In the rows, zero is written as 128.
Rows swapped in pairs by one turn or mirror: which row each one swaps with:
The rows were stretched afterwards, more along some directions than others.
Z811: [125 128 138 118 111 127 109 114 116 142 157 149 105 124 144 120 106 123
 134 152  95]
Z432: [123 131 141 119  92 123 111 109 137 128 127 124 123 144  79  96 115 135
 123 120 154]
Z774: [ 95 148 133 103 116 105 121 135 112 174 119 126 154 169 130 126 135 108
  85 136  90]
Z770: [138 144 126 102 134 115 161 119 106 137 128 121 156 137  77 134 148 109
 140  99 106]
Z72: [144 114 123 115 134 110 124 141 148 132 129  87 116 139 106 113 143 146
 142 107 121]
Z140: [ 92 114 122  89 144 100 136 129 135 142 140 134 111 119 140 112 138 105
 113 153 116]
Z849: [171 104 117 138 151 137 118 100 122 119 132 123 108 159  88 125 145 132
 118 111 149]
Z583: [141 163 108 136 170 128 129 100 134  97 169 106 104 141 112 145 138 112
 115 154 164]
Z779: [105 164 123 111 163 126 124  97 135  89 165 134 110 132 125 160 152 123
 120 144 156]
Z316: [ 98 139 117  85 146  83 148 122 136 139 130 144 131 112 132 115 150 105
 113 145 100]
Z644: [122 153 127 134 118  97 128 125 100 178 125 145 156 138 119 126 125 119
 108 141  93]
Z542: [174 127 110 113 162 134 128  93 123 142 122 134 117 154 103 130 174 119
 123 124 182]
Z816: [157 123 122 124 162 143 119 104 118 129 118 125 124 160 106 134 164 134
 104 124 155]
Z224: [ 80 138 126  95 149  87 139 129 127 149 147 139 123 114 132 114 143  99
 107 147 104]
Z549: [118 140 133 113 126 118 155 128 107 136 144 108 146 142  84 128 142 108
 140 101 110]
Z225: [141 141 130 110 100 125 126 110 132 115 111 116 131 131  74 102 140 129
 133 125 165]
Z194: [148 120  95 113 162 118 138  93 128 112 121 130 133 155 114 135 165 122
 113 148 139]
Z273: [121 161 127 131 154 135 118  95 153  88 154 122  99 131 122 148 140 122
 126 150 175]
Z703: [165 117 108 133 153  98 111 100 140 113 168 117 118 129  95 106 120 159
 150 123 156]
Z192: [125 147 112 111 109 106 135 135 115 134 131 108 157 162  77 130 145 100
 134 120  94]
Z411: [117 135 130 107 116 125 147 114 113 133 144 106 148 158  75 130 128 106
 130 108 133]
Z440: [165 163 143 135 124 168 130 126 100 125 137 115 124 150 102 143 150 100
 118 126 155]
Z673: [103 116 129  97 148  98 128 142 134 145 130 137 116 111 143 111 139  96
 113 144 110]
Z646: [139 145 125 123 104 141 117 108 148 104 128 111 113 141  96 102 136 145
 121 127 164]
Z658: [141 155 104 117 106 139 124  87 143 111 136 130 108 143  88 118 134 130
 144 129 162]
Z69: [119 130 140 121  98 114 110 126  96 150 142 148 127 126 132 100 104 136
 138 135 100]
Z371: [122 173  90 125 156 128 138 122 134  93 165 119 108 112 117 153 134 136
 166 149 112]
Z38: [182 113 121 136 149 114 128 110 134 119 159 105 118 132 107 113 118 150
 148 124 139]
Z769: [129 119 150 121 100 124 121 105 140 122 118 126 111 145 115  92 135 131
 110 119 170]
Z686: [135 160 107 124 157 133 162 120 129 115 153 125 118 117 137 146 163 115
 140 139 107]
Z484: [146 165  90 119 155 136 155 118 128  92 166 122 125 130 112 168 154 127
 151 135 112]
Z615: [120 141 132 118 115 122 143 119 118 125 139 110 156 158  83 134 124 100
 132 102 119]
Z176: [116 124 136 132 110 119 116 133 114 146 129 132 109 120 144 105  95 119
 132 150  99]
Z854: [140 163  92 140 156 121 137 106 130  98 181 116 119 124 122 159 139 152
 150 145 112]
Z82: [152 160 140 146 110 155 111 125  95 132 152 112 116 125  86 140 137  97
 138 119 121]
Z539: [126 181 148 113 128 128 121 123  86 160 142 133 148 124 112 130 146 127
 116 129 151]
Z557: [130 173 152 117 118 125 125 140  90 165 142 132 141 112 117 129 143 126
 121 135 137]
Z184: [ 98 122 126  90 146  75 128 134 141 144 118 125 134 132 134 115 168 105
 117 145 121]
Z773: [124 193 135 107 138 125 136 132 100 153 139 128 157 132 106 137 149 105
 114 139 154]
Z987: [111 169 162 126 106 156 128 127  93 126 134 118 111 128 114 136 120 105
 138 132 139]
Z154: [116 152 137 133 148 113 120  91 134 117 154 121 121 137 147 142 161 101
 105 147 159]
Z727: [119 146 133 113 113 111 162 119 109 136 130 111 149 155  89 143 143  96
 124  96 106]
Z254: [117 190 143 114 143 130 142 112 111 148 140 135 148 122  82 148 148 101
 121 123 149]
Z387: [109 126 126  95 147  89 145 140 123 156 126 136 112 113 133 125 154  92
 105 133  96]
Z263: [157 168 137 114 118 155 132 138 101 116 153 116 123 131 102 133 156 108
 121 121 147]
Z927: [106 141 153 118 104 114 112 115 108 150 139 145 126 125 133 113  88 129
 128 147 104]
Z834: [157 176 117 133 106 162 120 117  98 130 132 128 119 126 101 149 139  94
 144 143 127]
Z524: [118 179 141  90 136 120 140 135 115 145 136 144 141 113 116 138 157 106
 112 140 156]
Z719: [164 119 115 144 137  99 138 126 139 130 135 107 121 115 110 118 137 159
 165 115 121]
Z422: [156 128 130 145 140 116 124 103 127 127 143 104 132 149  88 123 107 131
 137 116 156]
Z496: [176 121 144 127 138 120 119  93 138 127 164 111 125 143  96 118 129 139
 139 112 177]
Z897: [153 164 108 129 164 125 125  79 147 103 144 118 122 134 116 155 164 110
 128 148 195]
Z896: [160  87 118 121 156 120 132 108 133 127 126 122 117 159 126 116 160 136
 114 126 143]
Z241: [142 165  83 135 150 127 123 111 131  92 183 114 102 113 117 140 133 159
 157 148 113]

Z987 pairs with Z583
Z811 pairs with Z496
Z644 pairs with Z719
Z263 pairs with Z779
Z774 pairs with Z72

Rows swapped in pairs by one turn or mirror: which row each one swaps with:
The rows were stretched afterwards, more along some directions than others.
Z714: [105 178  70 129 147 117  91 103 138 168 117 117 115 105 129 170 121  70
 117]
Z175: [ 74 143 121  97 164 107 111 122 130 145 129 143 143 149 136 161 116  74
 134]
Z751: [102 169  65 132 166 106 103  70 101 152 134 119 133  91 164 134 112 102
 142]
Z197: [104 164  98 126 171 120 114  91 128 140 140 127 123 114 142 143 125 143
 149]
Z454: [ 94 129 134 102 131 140 105 133 123 152 110 124 132  92 148 163 125 112
 112]
Z799: [107 152  84 117 126 123 102 141 156 142 108 128 129  72 150 123 117  76
 138]
Z240: [109 181  51 135 162 110  98 103 130 162 119 113 111 109 143 151 123  66
 125]
Z452: [110 129 126 104 122 141 102 124 120 158 110 133 133  77 132 166 127  96
 112]
Z953: [ 98 148  87 142 144 109 110  81  99 142 142 139 148  87 151 141 114  98
 109]
Z763: [113 164  80 140 136 106 110 120 138 152 113 125 112 122 143 172 127  73
 103]
Z972: [103 130 133 125 146 145 142 153 170 137 121 123 126 137 123 145 130 112
 156]
Z327: [103 157 102 130 176 122 142 104 119 128 134  97 116 132 137 138 110 132
 142]
Z684: [127 132 124 109 134 118 112 144 115 133 112 107 120 133 148  99 126 125
 122]
Z349: [ 78 172  76 149 182 119 126  99 131 140 137 100 109 142 126 132 121 132
 174]
Z355: [121 147 106 101 154 106 104  88 100 156 143 144 144  92 153 136 118 111
 148]
Z213: [111 145 108  86 119 135 109 156 167 139 112 113 118  71 150 112 108 100
 152]
Z256: [128 128 121 128 136 122 109 124 119 121 126 119 130 130 140 106 133 129
 117]
Z980: [131 132 114 127 132 129 115 137 131 111 129 126 133 116 132 105 128 123
 126]
Z113: [102 158  81 141 154 113 119  78  88 148 144 123 138 104 145 141 110  94
 114]
Z666: [ 83 162  96 159 186 117 134  95 121 139 140 127 122 131 158 147 125 136
 153]
Z337: [ 95 136 122 135 151 138 133 156 163 144 117 129 129 128 124 133 136 110
 160]
Z374: [ 73 148 116 113 165 124 122 121 139 144 135 128 134 171 107 144 125  89
 135]
Z206: [ 96 138 126 134 154 136 143 161 171 141 128 124 131 128 134 141 134 121
 154]
Z612: [ 98 158  82  98 142 120 104 140 161 142 117 120 134  70 156 131 108  83
 145]
Z767: [ 75 173  80 163 170 130 129  81 119 132 142 115 121 115 140 162 115 122
 111]
Z150: [105 149  94 104 121 129 110 142 165 128 114 128 128  72 159 135 105  76
 132]
Z775: [121 146  87 101 110 118  90 143 148 142 107 136 131  58 140 127 114  86
 134]
Z802: [142 131 120 108 118 124 121 133 112 113 130 117 135 112 135 105 127 129
 112]
Z733: [113 131 126 109 113 150 116 119 122 131 127 128 144  72 130 170 130 122
  99]
Z83: [104 121 143 124 133 140 128 159 157 141 121 141 139 124 109 137 138 126
 153]
Z546: [128 130 128 116 127 124 114 139 121 125 118 120 125 128 133  98 127 118
 117]
Z860: [141 134 125  92 137 124  89 139 126 146 121 130 132 114 124  96 128 121
 130]
Z519: [ 83 148 126 118 163 114 115 127 132 149 139 144 141 150 132 149 122  85
 136]
Z85: [100 122 154 112 134 155 143 169 173 142 123 117 124 125 123 127 131 133
 164]
Z929: [ 72 161  88 165 154 120 140 108 124 142 139 113 116 142 118 156 125 132
 128]
Z904: [116 129 133  89 128 143  85 131 131 167 118 151 144  65 130 163 129 105
 116]
Z115: [102 167  70 132 123 110 109 124 138 152 120 141 115  89 150 174 117  54
  93]
Z690: [119 130 110 126 112 149 102 117 131 141 122 138 145  57 133 172 131  99
 104]
Z185: [100 142 111 137 129 128 134  94 111 130 139 124 147  74 161 165 107 102
  95]
Z118: [ 94 160  85 150 178 112 124  95 115 146 135 128 116 118 138 157 121 124
 140]
Z317: [ 74 160  75 135 135 103 117 103 108 141 139 129 133  93 147 147 105  95
 117]
Z587: [ 69 151 113 140 166 124 124 118 137 139 142 144 144 139 144 155 127  85
 120]
Z617: [112 126 120 111 132 130  98 120 116 151 118 141 134  73 151 172 128 102
 116]
Z625: [ 86 155  88 166 128 118 126  99 119 140 143 132 136  85 160 153 120 101
 120]

Z763 pairs with Z175
Z519 pairs with Z714
Z904 pairs with Z860
Z972 pairs with Z150

Rows swapped in pairs by one turn or mirror: which row each one swaps with:
The rows were stretched afterwards, more along some directions than others.
Z437: [123  71 123 140 134 121 142 103  95 117 105 121 135 108 126 116]
Z203: [140 118 126 114 115 151 128 160 127 159 116 146 110 120 140 147]
Z257: [142  75 148 115 133 171 120 139 116 161  94 149 108 125 143 137]
Z726: [139 136 137 128 110 112 140 156 131 154 117 123 134 134 132 146]
Z441: [108 158 153 140 111 134 113 134 136 143 150 127 137 114 130 111]
Z700: [ 99 141 123 145 116 147 139 128 125 105 140 153 130 119 129 131]
Z893: [119 161 151 134 119 126 109 131 129 135 145 113 149 118 131 104]
Z438: [125 136 104 134 118  92 147 104  78 116 119 118 147 121 121 115]
Z495: [135 136 149 147 126  90 134 121 127 124 125  95 153 135 135 123]
Z964: [124  92 118 140 134  93 152  97  76 126 118 113 137 112 117 120]
Z372: [121 158 152 136 114 135 123 128 142 147 151 116 150 122 145  90]
Z988: [133 124 131 138 115 139 120 152 123 143 102 144 123 134 144 145]
Z262: [116 122 152 144 116 110 132 113 119 122 146 152 130 131 141 109]
Z730: [106 130  91 135 158  91 131  86 108  94 155 126 132 145 149 112]
Z73: [128  98 134 143  97 156 157 160 125 139  97 114 143 104 112 155]
Z243: [141 166 153 124 119 158 101 144 133 144 113 117 137 109 129 119]
Z954: [125  66 131 136 146 162 135 111 110 125  93 135 120 125 150 110]
Z796: [112 157 111 133 119 136 137 127 125 108 137 152 129 130 127 123]
Z345: [136 136 131 128 172  88 142  64  88  82 127 141 132 154 152 100]
Z30: [114 121 112 144  95 130 163 156 114 137 116 105 147 103 108 155]
Z874: [132 143 149 147 122  89 140 122 125 132 128  97 154 135 134 124]
Z447: [135 116 120 129 119 113 136 156 127 145 130 131 121 136 137 148]
Z754: [116 111 114 141  99 144 157 158 120 141 107 107 145 106 112 151]
Z81: [119 115 157 148 123 173 138 123 129 107 127 153 128 114 142 123]
Z973: [110 129 153 146 113 111 133 111 118 128 148 156 133 132 141 108]
Z670: [149 132 140 129 164  96 146  72  97  80 117 137 134 149 143 104]
Z935: [159 129 160 137 159 121 133  78 102  79  89 134 138 140 146  99]
Z190: [166 123 170 129 144 133 136 100 113  99  86 124 140 134 135 108]
Z657: [104 139 126 141 120 158 136 128 128 107 132 150 129 124 133 125]
Z584: [129 159 139 140 121  85 131 127 123 136 129 102 150 138 135 125]
Z359: [150 132 138 132 165 109 139  75  98  70 100 130 133 146 151 102]
Z835: [123 144 106 133 122  86 151 109  84 108 115 120 146 126 115 118]
Z420: [157 121 156 133 154 153 130  96 116 102  72 124 145 141 148  89]
Z687: [106 142 140 140 114 102 128 120 126 140 159 141 135 130 138 108]
Z450: [141  96 149 150  97 163 158 153 111 131  87 131 136 101 118 154]
Z592: [128  65 133 140 137 126 147 103  94 120 108 129 126 112 137 120]
Z272: [112 124 145 144 118 171 135 130 132 104 125 154 125 120 134 132]
Z654: [100 122  95 136 109 124 145 150 113 145 126  93 146 107 116 149]
Z647: [137 141 132 130 111 121 129 150 131 148 116 129 136 142 139 144]
Z103: [168 142 174 118 145 163 112 118 130 132  91 124 130 134 141 107]
Z479: [106 152 143 140 105 138 116 134 136 146 158 129 136 117 136 111]
Z565: [128  63 144 135 141 146 131 114 111 122 105 137 116 119 137 132]
Z294: [119  80 122 140 135 106 147 102  80 121 115 118 131 109 119 129]
Z227: [ 93 124  87 136 152  84 139 100 114 104 159 107 136 134 134 118]

Z835 pairs with Z227
Z565 pairs with Z190
Z726 pairs with Z441

Rows swapped in pairs by one turn or mirror: which row each one swaps with:
The rows were stretched afterwards, more along some directions than others.
Z681: [ 93 185 122 151 152 137 119 125 144 166 181  79 131 131 122 131]
Z318: [162 141 111 111 113 165 118 114 183 118 173 104 153 125 114 149]
Z373: [128 147  88 140 142 110 126 103 146 139 184 101  97 111 132 138]
Z291: [148 177 121  63 105 115 131  86 172 155 186  69 107 115 140 146]
Z474: [ 95 171 110 115 124 138 141 140 148 153 171  76 148 119  94 154]
Z329: [143 131  89 116 136 131 113 107 125 126 179  98 130 139 141 110]
Z761: [119 154 109 106 144 126 129 130 147 120 193  85 127 105  96 153]
Z643: [129 127  99 115 115 109 122  96 176 122 175  85  74 121 155 111]
Z856: [ 95 173 130 107 166  99 116 117 150 154 147  62  81 132 145 115]
Z990: [102 154 107  81  83 156 147  86 166 155 190  49 147 150 127 132]
Z790: [ 75 165  93  88 140 111 151 105 174 155 180  51  65 119 162 114]
Z122: [107 134  96  87 117 122 180 102 156 151 160  67  82 141 170  88]
Z704: [104 101 110 110  96 121 142  90 180 155 152  99 108 124 128 139]
Z22: [109 142 118 108 135 131 172 122 165 151 168  89  97 135 154  96]
Z105: [134 142  80 107 113 118 154  74 165 128 180  80  88  88 147 126]
Z347: [127 151  89 104 143 177 102 127 139 146 184  99 149 110 138 105]
Z913: [102 135 107 105 123 158 136 139 146 166 173  93 113 118 132 114]
Z123: [105 168  93  76 142 110 166 128 173 136 168  20  71 147 162 115]
Z540: [144 168  84  99 131 152 141 116 176 163 211  92 123 102 144 146]
Z183: [103 144  83  74 126 148 157  99 169 147 148  57 130 123 134 132]
Z339: [128 144  86 116 115 145  97  75 156 121 207  99 140 110 115 152]
Z810: [107 156 123 113 102 151 116  83 157 167 165  65 123 147 130 130]
Z899: [124 158 118 116 112 129 121 100 188 158 222  76 107 164 149 132]
Z356: [113 145  96 131 167 138 117 109 187 130 174  81  84  95 135 130]
Z264: [149 143 105 112 128 128 141 109 203 126 232  93  80 115 151 121]
Z91: [ 91 185 118 146 160 132 114 123 130 155 173  79 132 128 115 124]
Z908: [107 139 128 104 112 148 118 120 136 141 193 107 159 153 103 133]
Z633: [139 171 122 100 159 120 112 126 153 126 234  92  86 115 142 109]
Z922: [107 165 111 129 120 149 134 141 152 158 182  91 159 117  96 162]
Z378: [112 135  98 129  92 141 112 117 134 156 216  84 154 146 126 135]
Z157: [161 186 112  72 113 127 116  90 166 139 200  63 126 112 133 154]
Z800: [ 92 166 103 117 139  86 153 116 181 149 173  44  49 141 153 132]
Z782: [ 96 204 114  87 169 148 134 130 160 153 167  48 109 121 136 127]
Z530: [105 127  99 113 152 148 110 122 160 121 180  84 123 149 133 104]
Z319: [131 168 120  93 152 112 123 130 144 137 225  84  87 122 154 100]
Z35: [169 137 101  95  95 130 135  73 195 155 182 105 109 106 155 138]
Z426: [129 153  94 130 131 110 141 115 141 164 153  72  89 112 156 138]
Z354: [139 136 101 140 140 120 109 135 138 130 192  77 101 117 136 117]
Z295: [111 196  80 115 143 145 123 111 149 171 187  38 118 106 155 135]
Z698: [155 132  92 104 116 155 114 107 169 111 175  87 125 135 136 124]
Z312: [123 149 102 110 112 103 144 104 144 170 145  48  93 118 154 125]
Z745: [113 141 113 146 133 102 127 136 154 139 189  63  74 150 150 127]

Z318 pairs with Z22
Z157 pairs with Z319
Z990 pairs with Z347

